Each path is a new rotation, seen through one point. The rows after it are directions, each followed by how far the rotation turns it, in degrees a step (0 if it stays put).
Each turn is a multiple of 5 degrees from 10 to 175, or 0.
Each row of a path follows its step; steps can be skipped.
path 1
step 0: [  4   7  -4  -6  -5 -31  -4 -24 -18  -2  13  36 -52  46  36  -3  -1 -17
 -11  -1 -41  -2 -16 -14  37 -22  -6   5   3 -10  29   6 -24   2  22 -26
  -3   8  -7  13 -15  30   1]
step 1: [ 23  -8 -16  16  -1  10  -9 -30  11   5  25   6 -43  39  35  -6  -5  -6
   8 -14   7 -14   7  -5  22   6  26  40  13  44 -14  -4 -24 -37  17 -17
  19  11 -15 -24   5 -17 -24]
step 2: [ 16   3  27  15   2   2  22  21  -1 -23  -5   7 -30  35  24  -1 -28  22
   3 -25 -25  -6  -9  -8  44  11 -28  28 -15  35  -6 -14  19 -22   7  -6
  28 -31 -20  38   7  -8  -5]
step 3: [  6  14  41 -33  19   6   8 -36 -29 -26   3 -27  -7  36  20  27 -18   4
  -7  22   2  16 -21  -2   1  20   0  56   5  33  15  -8 -23 -14  -8 -22
  -1  -8   6  10  17  18   1]
step 4: [ -9  15  11 -13 -26  13  25 -15 -15   4   4 -23   3  47 -16   1 -23 -38
   3   1 -19   7  -4  42  28  -7   2  22   5  15 -13 -22   2  -3   7 -44
  27  34   2  37   4 -13 -16]
step 5: [  0   9  -1 -17  15 -15  26 -27  -7 -16  11   9 -29  36  15  17 -17 -18
 -17 -19 -65  -8 -15   7   7  15 -22  10  -7 -23 -16  21 -23  -7   1 -34
  39  16   3 -18 -15   8  20]
step 6: [ 26   9  25  25  20  13  21 -44  24   8  21 -12 -36  24   7 -13 -11  -9
  -7  11 -13 -12 -37 -21  13   3  32   8  36  16 -16  22 -17 -14  15 -20
  16  12 -14   6 -25 -31 -10]
step 7: [ 12   9  -8   4 -36  -6   9 -16  13   7  -7 -24 -48  11   7  20 -20  19
 -18 -16 -25  -8 -44 -20  40 -20 -19  25  -7  29 -11  11  12   9  28 -21
  22 -34  -8  18   3  10 -14]
step 8: [ 14   2   8 -23  -8 -10  29 -10 -18   1  27 -50 -11  37  43  -3 -21  -2
  -1   7   9   4   1 -33  24  17  20  12   0  28  11 -13 -30 -13  19 -16
  29 -27  27 -12   6  26   7]
step 9: [  5   8   4  -3 -19   5  -8 -18   2  -2  -4 -20  -3  43   2  -2 -50   2
  -3  -8  -4  20 -16  45  24  13   1  -8   8  24 -17  -6 -12 -43 -13   2
  51 -10  32  40   1 -12  -9]
step 10: [ 23 -26  14 -16  18 -15  13 -16 -30  -8  -6 -22 -22  27  -2  -4  -7 -17
 -15  13 -45  10 -40  18   8  -6 -16  25 -28 -18   3   2 -13 -21 -28 -36
  26 -31  17  -6 -10 -22  21]
step 11: [ 48  36  29  11  -8  14  11 -19  23  39  -9 -24 -16  37  10   6  16 -23
   0  17 -15  13 -13   0  -9  -7  27  26  11  -8 -11  30  -8  -8 -14 -45
  32  14  11  10   9 -13   8]
[  4   2   1   3   7  -1  -4  -1  -2   2   1 -12  -7  -6   6   2  -2  -4
  -2   3   8   7  12   6  -4  -7  -2  -1  15  -2  -2  -1  11  -2   9   3
  10   8  -2   5   2 -10  -7]  145
[ -4   2  -6   9   0  -4  -6   7 -15  -6  -2   3  -4  -3  -4   9  -4   4
  -3   5  -8  -5   6  -4   1  -2 -13   0  -6  -4  -4   4   6  -2   7  -7
   0  -8   8   9  -9   2   1]  145
[  2  -1  -3  -6  -8   0  -5  -4  -3  -2  -4   6  -2  -6   7 -13  -3  12
   1   1   5   2   8   1  11  -3   6   1   3   5   0   0  -4  -7  14   3
   1 -17  -4  -4  -1   0   2]  55
[ 1 13  8  4  2  1 12 11  3  2 -3  1  3  7  8 -8  2  4  2 -4 -4  0 13 -7
 -6 10 -5 -2  5 -6 -1  6 -1  2  1  4  9 -3  3 -1  4  6 10]  120
[  1   3   2   2   5   2  -7   6  -6  -7  -4  18  -7   5   5  -3   6  -4
   3  -4   2  -2   9   3  -1   2  -5  10   1   6   5  -9   0  -1   0  -2
 -12  11 -12   3   3   4  -3]  20
[  4  -3   5   2  -8   5  -4  -1   3 -11  -1  -3   1  -1  -1 -13   5   6
   1   6  -8  10  -9  -5 -10  -6  -9  10   4   4   9   6   1  11   3   0
  -4   1   7   4   2  -5  -1]  95
path 2
step 0: [  5  -3 -40  12   9  11   9  10   7  23   1  10  15  -9  14  -6 -14  32
  11  28 -13   4  29   2 -64  33 -16   5  22  24  -6 -32   5 -14  -4 -19
  -2 -31  10 -40 -16 -22  18]
step 1: [  1  -9 -33  13  -7  22 -35   1  -2  -8   0   6  37 -21 -18  -9  -4  30
  20  23   7 -30  19 -32 -31   3   2 -21  -3  12   1  -9  16 -26  12  -7
   4 -34  39  22  33   0 -39]
step 2: [-17 -16   4  10 -38   7 -21 -17   5 -40 -10   5  10 -42 -11   0 -39  -3
  23  20   5  10 -11  15 -25 -21 -22 -24 -21   3  -4 -13  21 -15  35  22
  10 -12 -30  40  30  -1  11]
step 3: [-27 -21   6   4 -33 -25  -8  16   9   1  13  35  42  -7  21  14 -16  -2
   7 -11   1  22  35  25 -11   6  17 -18 -14 -10   6  19 -14   7  44  28
  42 -15 -33  -4 -25 -10  21]
step 4: [-21 -11 -36  15  -1 -29 -14  14 -35  35  36   2 -17 -11  14 -11 -15  44
 -10  -3 -33 -25  45  14  -2  10  20  20  -5  11 -12  -5  -6 -15  18  34
  29   4   3  -4 -10 -14  19]
step 5: [ 20 -17 -12  18  -8  -7   7  19 -24  21  10 -16   3 -20  43 -12 -19  29
   8  -2 -20 -46 -10 -10  -8  22  14 -22  -7  20  13 -50  44 -13   9 -28
  -1 -20   6  -2  19   2  26]
step 6: [ 15   5 -17 -18 -19  -8 -10   7  10 -18 -22  12  50 -12  -7   4 -26   7
  11   9  16 -44  12  -9 -29  -7 -43   3 -17  14 -29 -39  35   9   8 -21
  -6 -37  -3  -6 -16 -18  14]
step 7: [-21   8 -23   0 -33  10 -32  -2  38 -29  -3 -21  39 -56 -39  25   1  25
 -16   3   7  -2  24 -20 -23  15   4 -16  -9  10  -2   7  14   8  14  20
  26  -6   3  17 -23   7   5]
step 8: [  4 -24 -14  13 -13   7  -2 -34  -5 -19   3 -11  15 -17  17  15 -10  14
   7  25 -26  13  37  12 -33  15   0 -29  26  19  18  -9  -6 -17  15  65
  25  20 -37   2  12   9  20]
step 9: [-12 -21  11  33 -22 -33  -7   7 -24   0  28  29  30   9  49 -13  16  16
  12 -13 -17   3  33  21 -46  -2   1   5  -6  26  27  -7   0 -32   9  21
  -4 -33  10 -14  12   2   0]
step 10: [-13  -6 -17  30 -14   3   1  10 -20  -4  10  32   7 -19  17 -43 -24  65
  -9   4  -8  -9 -16  10 -17  18 -10  26 -21 -10 -44  -3  23 -26  17 -13
  11 -37  15  10   2  -4   9]
step 11: [-12  -4 -29  17  14  14   2  14  26  -1  -8  14  23 -17   5  13 -46  27
   8 -15  -3 -22   5 -34   9  -6  -5 -49 -20   2 -19 -21  10   1  29 -28
  45 -22 -10  17  24  -2  28]
[  1  -5   1  -3   1   5   0   6  -8  -3 -22  -6  -7   2  -1   6   4   4
   4 -11   3   1   3   3  -2   1   2   3  -7 -12   5   3 -10  -4 -11  -5
  -4   6  -2   0   1  -3   0]  0
[ -5 -10  -1  -2   0   4  -7  -6  -2  -6  -1  -5  13  -5   0 -10  -9  -8
   6  -1  -3  10  -5   1   1   3  -2   4   1   2   4   8 -11 -13   2   8
  -5  -3   3  -5   1   8  -7]  55
[ -1  -6   1   2   3  -4  17   0  -5   5  12  -8  -2  -3   0   1  -4  -2
  -5   8   3  -3  12  -5  -7   2   4   0   3   4   9   2  -8 -10  -8  -6
   2   5  -6  -1  -3  -5  -9]  85
[-6  0 -4 11  6  6  3  1  3  3  2 14 -7  3 -4  0  2  2  8  3  4 13 -1  4
 -8 -4  2 -5  0 -1 -4  5 -8 -3  5 -6  2 -8 -1  8 14 -7 -5]  40
[  4  -3  -4  -5  10  -7  -4   3  -2  -2  -1   9  12  17  -2   4   3  -4
   2  -5   2 -11  14  -7   3 -11  -5   0   0   3  -1   1  -8   1   1   7
   3  -4   4  -1   3  -3  -5]  135
path 3
step 0: [-13 -24  46  -9  -8 -26  39  -1   8  23   2 -40   2 -29  -4  15  -6 -11
 -32  -6  21 -13  -5   0   4  16 -33  35 -20  21 -10   9  -3 -26  -7  -8
 -29 -30  -5  19 -20  -6  22]
step 1: [-35 -18   9 -14 -22  -8  28  14  35   2  26  22  14 -30   5  -1   6   1
  34  -9  10  -8 -14   0 -25   8 -24 -17  -7  -5 -30   2  21  24 -28  43
 -34  10  -8  26  -5  32   4]
step 2: [ 13 -43   1 -28   1 -41  11 -19  57 -22  16  33 -13 -29  31   5 -23  28
  -3  -2   3  18 -11 -14  29  -2   4  19   5  14  -5  -4 -15   4 -22  -6
  -1  -5  28 -19  -2   2  -8]
step 3: [ 10  -1  12   2 -20  -8  18  15  23 -24  -5  36  12  -8  -7  -2  22  21
   9 -22  51 -19 -35  -4  18  41  43  10  -5 -19  -3  -1 -14 -35  19  -6
 -32  11 -16 -13 -19   1   5]
step 4: [ 23  -2  33  -7   3 -40 -15 -25   5   6  25  10  -5   8 -29 -19 -11  -8
  45 -40  -4 -18 -28  37   9  14  -3  -2  -1   3  -3 -42 -21  17  -9 -25
 -31 -24  -2  14  -9  -4   1]
step 5: [-11 -21  18  19 -29 -11  12  14  26  -6 -17   9 -32  11  -5  11  17   5
  -6 -19 -15 -34  -1  38  27  32  -6 -27   6  -4  -5 -40  17  11 -17  10
   5  21  48 -18   1 -10  31]
step 6: [-20 -21  16   0 -12 -14 -31 -23  15  27  12  25   2 -11  16 -28  11 -34
  11  25  -9  -2  16  -1  73  34  19 -13   7  -9 -19 -20  12  -9   5 -15
  14  18 -25  -4 -15  12   0]
step 7: [-15 -12  22  16  -2 -39 -52   1  12  41 -18  21   1 -13   0   5  18  18
 -18  25  14 -21 -19  20 -19  24 -20  18 -39 -16  -9   1  -7  -4  10  -6
  18 -19  -3 -14 -35 -25  10]
step 8: [  3  10   4  35  -4 -16 -13  -9  17   9 -11  47   1  -4 -18 -13 -20  -7
  -4 -23   8 -34  21   8 -27  -6 -40  -4   8  -4 -33  -7   9  12   3 -13
   7  47  -9   5 -39  44 -16]
step 9: [-23 -29  17   4   6 -21  -1 -23  44   9   3   2  -8   1  -2  -1  -7  22
 -11 -37 -18  -3  64  -5 -12  20  -9  -7  -3  -6  22  23   5 -12   2 -48
  13 -17   5 -35   8  23   4]
step 10: [-44  26  16  15  -5   4   8  19  16   9 -43  25 -30 -10  16 -25  27  25
  45  -3   6  -5  18   6  10   3  15 -19 -20  18  19  34 -20   3  20  -8
 -15   4 -24 -10 -18  19 -13]
step 11: [  8  -2   1   0  43 -47 -14 -24 -13   3 -33  13  12 -10 -19 -16  -1  17
  10 -19 -45  23   9   4  -1   2   1   1 -30  46  23 -25  -9  -7   3  21
 -19   4  -2 -21 -33  16  -7]
[  5  -6  -3   3   7   3   5   5   1   2  10  -2   6  -5   0   7   8  -5
  -3  -8 -17  -4  -1  12 -13   0  -2   2   4   2  -5  -3  -1  11   0  -2
  -6   7   3   4  -8   1  -1]  100
[  0   5   7 -15   1   7   6   2  -3  13   1  -2  -8   3   4   6  -7   2
   7 -10  -2  -7   8   0  -1   5  -4 -11   3   0  -4  -1   2 -10   6   0
   2  -4   9   8  -1   1  -1]  80
[ -2   1  -4   1  -5  12 -15   2   3   9  -5   2   4   5  -5  -4 -10   0
  -1  -5  -9  -2   1  -8   0   4   0   3   5   8  10   6 -10   7   8   6
  -2   2   2  -5  -4   2  10]  10
[  1   7  10   9  -3  -2   1  -2  -5  -2  -5  -2   8   3 -18   9 -11  -4
  -6  -8   7  -3  -3   0  -6   1 -11   2   7   0   1  -9   2   0  -1  -1
  -3  -9  -4   2   1   4  -2]  90
[  4   3   4  -3   3   1   4   3  -2   2   7   2   3 -12   0  -4  -8  -9
 -13   8  -1  -1  -2   5   5  -1  -8 -13  -8  -4  -2   3   2   5   4   9
   9  -5  -5  -5  -5   0  13]  55
[ -1   4  -9  -5   7   3   2  -4   6 -10  -4   9  -5  -9 -13   3  -3   0
   0  -5  -4   4  -2  10   5   1   7  -9  -3  -1   1   0 -10  -4   5   3
 -14  -4   1  -1   9  -5  -4]  45
path 4
step 0: [-13  29  50  21  -8   8   9  11 -25  -9  15 -17  10 -42   3 -12 -14   7
   6  35 -13 -28  -9  -7  20 -10   8 -16   8 -40   9  26  -1  -5  21  26
   7  12   5 -28 -13  17   4]
step 1: [-12  28   5   8 -34  -2  17 -25 -15  10 -37 -25   7 -36  -3   4   7  14
  16   3  -8 -23 -10  29 -14  -3  34  -5  15 -39   0  14 -14  23  -7  -7
 -20  24  -6  21 -35  13  15]
step 2: [ -8   8  16  30 -17 -30  13  -4 -32  -6 -29  18  30 -19 -32 -10  -3  11
  21  13  10 -10   8  12  12  17   4  11  30   1 -11  45  13  23  26 -23
  17 -17   1  20 -24 -22  14]
step 3: [ 14  37  -6  16  16 -25  27  -5 -21   9 -45  19  32   3   9 -21  -1   8
   3  33 -16   0 -38  -9  23  19   0   8   3 -20 -18  28 -37   7  14   2
  21   8  18   1  10  17  -2]
step 4: [-11   9 -15   5  -7 -15  23   9  11  18 -21  -5  10  -8  -7  -7  -7   4
  38  20  10 -38 -21 -25 -18  -7  26  13 -21   7 -28  47 -34  21 -40 -21
  15   3  10 -14   4  -1  24]
step 5: [-14  25  22  12  -6  -5  52  31 -24  12  15  -2  -9   5  15 -14 -22 -24
  32  11   3   7  -7 -27 -23  24  -2  11  21 -14 -17  19   6   6  -1  -9
  12  -2  24 -28 -18 -19  39]
step 6: [-42   6  -2  33  -3   1 -11   2 -33  -9  -4   4  -5  -6  25 -11  -9  22
  25  15 -35   6 -50   2 -13  -3  28 -15  17 -39 -17 -10 -15   7  -8   6
   4  -1  15 -32  -1 -12  25]
step 7: [-32 -15   4  30 -10 -18  -1  19 -23 -29 -24 -40 -10 -30   0   8 -29  17
  25 -11  16 -28   0  16  -9  20  20  -9  13  -3 -37  17 -13   0  15 -13
  -9   9  18 -23 -13  27   5]
step 8: [-23  24   8  31 -10  35  11   6 -34   5 -52   1   8 -19  10 -18 -24 -23
   7  10  12   2   0   0  27  19  26  21  11 -12 -25  -9  20  21  11 -22
   7   1  16  -8 -28  11 -24]
step 9: [-27  22  -6  61  10 -18   1 -17 -34  19 -21 -12  16   0 -10  -4  13   3
  13   5  16   2 -15  -2   9  38  39  -5 -16 -12 -23   4  -1   7 -31  -3
  30  -4 -14  24  18   6  -7]
step 10: [-25   4 -26  22   7 -32  48  12  12 -10 -20  13 -19   5   1   8 -25   3
  -4   1  21  -1  11   0  -9  22  23  40  -2 -16 -35  12 -10  32   7 -10
  38   7  13  13  25  -8   8]
step 11: [-27  24  12  40  41  -4   7  26  13  16  -8  -8 -12  -5  22 -11 -29   0
  -5  23 -16   9   0 -38  11 -12  11   4 -10 -12  -4  25  13  40  -6  -6
  32  -2   5 -42  16 -11  -1]
[  9 -11  11   2   8  -6  -2  -1  -1  11  -8   5  -3  -2   6   8  -1  -2
   8   2   2   3   6  -3   7  -1  -1   7  -1  -6  -3  -1   9  -4   1   4
  -1   0   7  -4 -10 -15  -2]  125
[ -9  -6  -4   2  -6   8 -14  -3  -1  -4   5  11   3  -4  -8  -1  -1   5
   3   8  -1  -5  -2  -2   8 -15   8   5  -4   4   1   4   6   4  -6  -5
   3  -5  -3  -5   3 -11   0]  160
[ -5  -6   8  -2  -3  -3  -8   6  -7 -10   0 -10 -10  -2   5   0   6  -1
  -5  11  -8  10   7  -3  -6  -9  10  -4   6   0   7   2  -1   1   3  -1
  -4   7   6   3  -5   1   6]  60
[  4  12  -7   0   0   7  -8   6   3  12   2  -6  -2   8   1   2 -10  -1
  -5   7  -6  12  -8   8  11  -5  -1   4   5 -11  -3   2  -3   1  -1  -4
  -5   5  -2   1  -2   0  -2]  140
[  1   7   0  -5   7   1   8 -10  -8  -2   0  16  -3  -6   3   8  -1  -6
  -6   2  -8   2   1  -3   6   1   6   4   7   3   4  -4   3   2  -1  -2
  -7   7  -5 -14   5   9   2]  140
[  4  -5   1  -3  10   1  -5   7  10  -6 -10  -3   0  -6   3  -1  -7   3
  -5   4  -2 -10  -1  -3   7  -7  -4  -2  -6   5  -4   6  -9   1   9   2
   2   0   7 -12   3  11 -10]  95
path 5
step 0: [-18 -26  -6  -2   8 -18  31   3  -6 -15  -1 -19 -14 -15  13  31  -3  -6
 -36 -57   8  18  13   6 -13  47  -8  28 -12   6  37  23  -9  22 -18  11
   3 -21  23   9  26  -7  14]
step 1: [-11 -13  11   0 -33  -6  20 -15  -8 -41 -12  13 -13   2  -7  -7   4  24
  17 -39  28   0 -25  28 -10  -1 -35  20 -24 -15  24  34  -2   9  -8  -5
   8 -19   5  33  44  -2 -27]
step 2: [  3  -5  -9  -4   1  -6   2  -5   5 -26   7  19   3  40   5   8  23  24
  -5 -24  34  46   3  23 -12   6 -15  16   9   4  -1  26  25 -50 -20 -26
  21   6 -36  10  18  19 -31]
step 3: [-25   1  -2  -4  24 -31  38   8 -21 -23 -27   0  24  27  19  33   8   5
 -26 -27 -10  20  15 -17 -19  35  -6  13  -4  -5  17 -12  -8 -50  -4   2
  14 -16  -1 -22   8  -6 -37]
step 4: [-23 -26  31   4  27 -43  33  -7 -13 -31   6  15   5  18  23 -17   0  47
  14 -22  11   3 -15 -25 -18  -3 -14   3   3 -22  22 -13 -13  14   0  15
   3  -2  19  11   2 -36 -37]
step 5: [  7   6 -11   2  19 -26 -18  -6  -8 -44  10  14 -24  35  43  10 -21  40
  24  -8  29  34  -5  -2   6  -1   2   5  21  35  17  16   0   2   2   6
  22  20   1  37   5 -23  -2]
step 6: [  2  -1 -21 -25  24 -20   8   9  -6 -51 -11 -12  -1  19  13  24  10  -4
  -8  -5  11  -3  -7  10   4  63   1  29  21  21  27  -2   9 -13 -19  22
  40  -9  10   9  15  -7  37]
step 7: [-32   8  10 -24 -21 -24  30  27 -16 -36  -3   4  -3   4 -19  -6  26  28
  -6 -34  17 -37   2  14  12  19 -22  -5  10  -6  27 -13  17  13  -8 -12
  37 -30  30  19  21 -15  -6]
step 8: [ 10  -6  15  -7   3 -10   6   7   2 -15   8 -19 -13   0   6  -8  -4  41
 -14 -62  27  27  25  22  29  -7   0  -1  19   3  15  11  24  -9 -21 -45
  23  15   2  36  13  -8 -30]
step 9: [  9  15   9 -12  29 -17   3   5 -17 -25 -24 -36  29  -4  26  29 -16  -1
 -22 -37  -3  33  -9  18   7  21 -16  39   6   1   8  34 -33 -26 -16 -25
   8 -13   0  18  14   6 -18]
step 10: [-24   6  22 -16  43 -22  19   0 -26 -25  16  24  24  11 -11   7  16  20
  -8 -18  -1  -1 -39  24 -47   7 -48  29  -2 -19   3   1 -11  -2 -14  -6
   0  -6  27  24  16   7 -15]
step 11: [-15  14 -13  11  36 -10  -6  -1 -19 -16  16  31 -35  44  11  -5  11  43
 -11 -29  27  19  -5  -1  -6  -2  -7  -6  -7   9  13  -7  10 -18  10  -8
  11  31  34  14  35  27 -35]
[  7   5   2   7  -2   1   3  -3   2 -10   2   2   5   5   1  -2  -8   8
   9   5   3  -7  -1  -8   0  18   4 -10  10   4   2  -7   4   0   4   3
  -2  -1  -6  -3 -11  -7   0]  40
[  4  -2  -3  -5 -18   8  11   3   8  -4   2   0   4  -2 -10   8  -1   0
  -3  -8   5   5  -2   6   8   1   7  -6   3  -9   1  -1  -3  -4   0  -7
  -5  -7  -6   7   5   1   6]  55
[ -4  -3  -8   1   5 -10  -4  -9  10  -3  -4  -2  -1 -12  -8   0   3  14
   6   3   9  -6   2  -4   0  -5  -8  -1  -6   0  -6  -5   3  -4   7  -7
  -8  -7   3   4   3  -3   3]  115
[  9  -1 -12   4  11  10  -3   0  -2   4  -1   5  -4   0   4   8  -1   3
  -7 -12  -7   5   8   7  -7  -3   4  -9  -6  10   4  -8   8  -2   2  -2
  -1  -2  -5   3  -1  -7   4]  125
[ -6   5  -1 -10  -1  -5   3  -6  -2   6   0  -4   1  11 -10   1  -3  -2
  -8 -10  -2   0  -1 -18   0  -2   0  -5   1  -1   8   0  12   9   3  -5
  -6   6   3  -7   4  -1   3]  95
